In the rows, 128 means zero.
Rotation paths and how fast each direction turns (degrees a step)
Each turn is a multiple of 5 degrees from 10 to 175, or 0.
Path 1:
[127 130 122 120 118 125 127 129 122 146 118 126 132 128 120 129 124 136
 125 126 119 132 139 111 118 123 136 120]
[134 130 123 134 129 132 131 132 125 140 123 129 122 131 120 121 124 132
 119 116 116 129 131 103 121 134 132 127]
[130 122 129 123 120 124 124 133 119 151 125 127 127 125 130 132 124 132
 121 129 120 135 139 107 126 131 129 124]
[132 134 119 129 123 124 128 128 124 145 118 130 126 130 119 126 124 139
 126 119 119 124 132 108 117 121 136 125]
[131 127 125 125 126 134 132 136 123 142 124 126 125 129 119 124 124 127
 118 126 114 137 138 106 126 137 130 121]
[134 125 128 129 121 120 122 126 121 148 124 128 127 129 131 130 123 136
 119 120 125 128 133 106 119 127 133 131]
[127 133 120 123 126 129 131 135 124 146 118 130 124 125 118 127 126 134
 132 125 115 131 135 108 124 125 132 118]
[135 127 125 130 122 129 126 129 123 141 125 126 128 137 122 123 121 134
 111 122 118 133 137 108 122 135 135 127]
[128 125 129 123 125 124 128 132 121 148 120 127 127 119 129 132 126 128
 127 121 120 129 134 102 117 126 128 127]
[135 131 120 130 122 126 125 132 123 147 122 133 122 134 119 125 124 141
 123 126 117 131 134 111 129 126 136 121]
[129 127 125 123 123 129 132 130 124 142 122 120 133 128 122 126 124 127
 117 121 118 134 140 107 114 133 131 125]
[133 126 129 132 126 125 124 133 122 147 124 136 118 126 128 128 124 135
 125 120 120 129 130 101 126 128 131 129]
[132 130 117 121 121 125 128 131 123 150 121 124 131 130 120 129 124 135
 124 131 118 131 140 113 123 128 133 119]
[130 130 127 130 124 131 129 129 124 136 121 130 126 131 120 122 123 132
 118 114 117 131 132 103 116 130 136 129]
[133 124 125 126 126 125 127 135 121 153 125 127 123 124 128 131 127 131
 124 128 119 131 136 105 128 133 126 124]
[130 131 122 125 118 123 124 127 123 144 119 130 130 133 120 127 122 141
 123 122 120 130 135 111 118 121 140 124]
Speeds:
[132 129 122 130 132 127 131 127 128 132 128 123 129 127 128 128 130 127
 128 128 129 123 128 129 127 131 124 129]	175
[125 130 127 133 124 130 129 125 127 131 123 129 126 127 126 129 128 124
 127 128 131 126 133 126 131 129 130 130]	0
Path 2:
[126 131 119 114 139 136 120 124 123 125 130 130 145 132 119 139 128 134
 137 129 128 128 123 133 127 133 112 124]
[125 131 117 122 127 130 113 117 128 124 132 122 139 143 118 122 126 129
 135 133 128 132 129 126 125 126 110 131]
[130 131 119 111 139 137 122 117 125 127 130 126 143 129 117 135 127 134
 137 122 128 125 128 131 126 134 114 129]
[122 131 117 124 130 130 113 123 125 123 132 125 142 141 120 130 128 132
 135 136 129 132 125 128 126 125 107 126]
[131 130 118 111 134 136 119 113 127 127 131 123 139 134 114 126 125 129
 138 122 127 126 131 129 125 134 117 133]
[124 132 118 119 136 131 117 123 124 125 132 127 144 134 122 138 129 136
 134 134 129 130 123 128 125 128 107 122]
[126 130 118 118 130 135 113 115 127 123 130 122 138 141 115 121 124 127
 138 126 127 130 130 129 127 129 115 135]
[130 133 118 113 137 134 122 120 128 129 133 127 144 131 120 138 128 136
 135 129 129 127 127 129 123 132 111 122]
[120 129 119 123 131 132 111 118 123 120 129 123 139 140 119 125 126 129
 135 130 127 133 126 128 129 126 109 134]
[134 133 117 110 134 137 121 118 130 129 132 126 142 134 114 131 126 133
 138 126 128 125 130 130 123 134 116 126]
[119 130 120 122 136 129 114 117 123 122 132 124 142 134 124 133 128 132
 132 132 128 133 124 127 127 124 104 128]
[130 130 117 114 131 139 117 120 127 125 128 126 139 140 111 125 125 130
 140 126 128 126 129 132 127 134 118 132]
[126 133 119 118 136 129 119 116 128 128 136 123 144 131 124 136 129 134
 132 132 129 130 128 126 122 127 106 123]
[123 128 118 118 133 137 114 120 121 119 127 126 139 139 115 125 125 131
 140 127 127 129 125 132 131 131 114 136]
[132 134 116 114 132 133 120 117 133 131 135 124 143 135 118 133 128 132
 134 131 129 128 132 127 120 130 112 120]
[120 128 121 120 137 131 114 117 119 120 129 124 140 134 120 129 126 131
 134 126 128 130 123 129 130 129 108 135]
Speeds:
[125 127 125 125 127 126 130 131 125 129 129 125 129 130 124 130 129 126
 129 125 130 123 130 129 129 122 125 128]	0
[125 127 127 132 128 128 127 125 132 127 130 123 128 129 131 128 129 127
 126 128 126 132 132 126 127 122 125 128]	160
[131 129 129 125 131 126 131 123 129 132 131 126 128 123 129 129 128 129
 126 124 129 125 129 125 125 129 127 127]	145
Path 3:
[125 127 134 132 127 112 120 122 131 138 120 136 112 130 120 123 125 118
 124 121 137 127 119 128 138 117 125 133]
[132 129 128 125 133 119 117 129 126 141 121 136 122 128 127 118 134 116
 134 118 133 114 124 141 132 137 135 132]
[135 132 129 129 127 127 123 126 125 136 124 133 113 136 114 121 131 124
 122 129 135 122 130 145 133 119 125 144]
[132 128 118 133 132 120 121 118 133 134 117 133 118 134 132 128 136 120
 125 113 139 120 123 130 138 119 133 138]
[130 121 131 125 132 120 126 130 134 136 117 121 118 128 126 114 137 123
 121 121 130 115 130 144 139 134 124 134]
[143 125 120 124 141 124 120 118 128 134 129 133 118 128 122 119 132 121
 117 121 131 131 130 139 130 119 127 141]
[137 128 132 133 136 117 129 117 132 129 125 129 117 124 129 125 135 120
 121 119 144 114 137 130 142 124 127 129]
[130 116 135 128 138 111 120 126 132 137 124 128 116 127 119 114 129 115
 122 121 129 133 123 133 138 129 127 130]
[139 132 130 122 136 121 117 120 122 140 131 143 120 117 125 120 129 121
 129 120 138 119 130 139 130 127 128 131]
[132 134 137 137 130 116 127 126 128 133 127 133 114 137 116 124 128 114
 124 128 143 120 132 132 138 122 130 136]
[127 122 126 130 128 117 115 124 125 140 116 138 114 128 123 124 133 120
 133 113 133 125 116 133 139 128 128 132]
[133 135 130 123 129 123 119 130 131 140 122 131 123 130 125 116 129 119
 127 127 133 111 130 149 131 126 131 139]
[136 129 120 133 134 127 125 121 126 133 124 133 110 143 120 125 138 123
 120 121 137 127 129 134 135 123 128 142]
[131 122 125 128 128 116 124 121 135 132 113 126 120 121 131 124 133 121
 120 114 135 114 124 136 140 122 124 135]
[139 121 128 125 143 122 121 126 133 137 127 124 121 133 125 110 136 119
 121 124 129 128 133 143 136 130 133 136]
[139 129 127 126 136 122 126 114 126 133 130 137 111 122 123 124 132 126
 116 119 140 123 134 133 133 120 118 134]
Speeds:
[127 129 131 126 124 129 130 128 126 128 127 128 126 123 128 129 129 133
 128 128 130 123 130 130 130 129 122 126]	160
[129 127 122 127 128 132 130 127 131 126 125 123 128 131 131 128 132 131
 124 126 126 127 129 131 129 127 127 132]	40
Path 4:
[125 126 124 138 125 144 127 124 131 119 138 130 118 130 139 125 127 120
 122 126 125 136 129 149 123 131 140 132]
[123 129 126 135 127 139 127 127 136 118 141 128 120 130 137 126 123 121
 122 136 133 134 129 147 121 134 143 133]
[124 129 122 132 127 138 126 124 127 126 141 130 118 131 134 124 126 115
 121 131 130 134 131 149 126 133 146 131]
[125 127 124 138 125 145 127 124 129 120 138 131 118 130 139 124 127 119
 121 126 125 135 130 149 123 131 139 133]
[124 130 126 136 127 142 127 128 136 118 141 128 120 131 137 124 123 121
 121 136 132 134 130 146 122 135 141 134]
[125 130 122 132 127 138 125 126 127 126 141 130 118 132 133 123 125 115
 120 134 132 133 132 149 126 134 146 131]
[126 127 123 138 124 145 126 125 128 123 138 131 117 131 138 122 128 118
 120 126 125 133 132 149 125 132 138 132]
[124 130 126 138 125 143 127 129 136 118 141 128 119 131 138 123 124 122
 121 136 131 132 130 146 123 134 139 134]
[124 131 121 133 126 138 125 128 129 126 142 131 117 133 133 123 124 117
 121 136 133 132 133 147 126 135 145 131]
[125 127 120 137 124 145 126 127 126 124 138 133 116 133 137 121 128 118
 120 128 125 132 133 148 126 132 139 132]
[124 130 125 139 125 144 127 130 135 119 139 130 118 132 138 123 125 123
 121 136 130 131 131 146 122 134 137 134]
[124 131 121 134 126 139 126 129 130 126 141 131 116 132 134 123 124 118
 121 138 134 130 134 147 125 135 145 132]
[125 128 119 137 123 144 125 128 126 126 137 134 115 133 137 121 128 119
 122 128 127 131 135 148 126 133 140 131]
[123 129 123 140 124 145 127 131 134 118 137 132 117 132 139 124 125 125
 122 135 129 130 132 146 123 134 137 133]
[123 131 120 134 125 139 126 130 131 124 140 132 116 134 134 124 123 121
 123 139 135 130 133 146 125 136 145 131]
[125 128 117 136 123 143 126 128 125 127 136 135 114 134 136 123 127 119
 124 130 127 131 134 148 126 133 141 130]
Speeds:
[129 127 124 125 127 127 127 126 121 134 127 130 126 129 126 127 130 124
 127 123 126 128 130 129 131 127 131 126]	115
Path 5:
[128 129 127 135 134 132 120 129 130 104 124 141 135 133 113 131 115 134
 129 122 116 129 134 128 134 136 140 126]
[123 128 130 135 138 135 120 131 128 112 125 139 129 128 113 127 121 134
 131 123 122 138 130 124 138 139 147 120]
[122 133 131 134 136 134 118 137 136 106 122 138 132 132 115 129 117 133
 128 119 118 129 130 125 135 134 138 122]
[126 126 133 132 140 138 119 128 131 110 119 144 127 128 119 133 118 130
 130 120 122 136 132 127 139 138 140 121]
[121 132 136 133 138 138 119 137 136 111 121 137 125 127 117 126 123 133
 128 115 121 132 125 124 138 134 138 115]
[129 126 136 131 137 138 120 128 134 106 118 144 126 130 121 134 117 130
 127 114 119 128 130 129 136 133 131 119]
[127 126 140 133 139 140 122 128 130 114 122 140 121 125 119 127 124 135
 128 113 122 133 123 126 138 136 137 112]
[130 129 138 133 134 136 121 130 133 107 123 139 127 129 117 128 120 136
 125 111 116 123 122 128 133 132 128 115]
[134 122 138 133 136 137 125 120 125 112 124 143 125 126 118 130 122 136
 127 115 118 130 125 129 135 137 134 114]
[131 129 138 137 133 134 124 129 128 111 129 135 127 127 111 123 125 141
 125 113 115 127 120 126 133 134 133 111]
[137 125 134 135 131 132 123 121 125 106 127 141 131 130 114 130 118 138
 126 117 113 125 128 130 130 136 132 119]
[131 126 134 138 134 133 124 124 123 114 131 136 128 126 109 123 124 141
 128 119 117 132 125 126 134 139 142 115]
[131 131 130 136 130 130 121 129 129 105 129 136 135 132 109 126 118 139
 126 119 113 125 127 127 130 135 136 121]
[130 125 129 136 135 132 122 124 123 110 128 141 131 129 111 129 119 138
 130 124 117 135 132 128 134 140 145 122]
[123 133 129 137 134 131 120 136 131 109 128 134 132 131 109 124 121 138
 129 121 118 131 127 124 134 136 143 120]
[128 128 128 134 135 133 119 129 130 106 123 142 133 132 114 132 115 132
 130 123 117 131 134 127 135 137 141 126]
Speeds:
[129 130 127 127 125 126 127 130 131 123 127 128 131 131 129 130 125 127
 127 127 125 123 129 129 125 125 123 131]	145
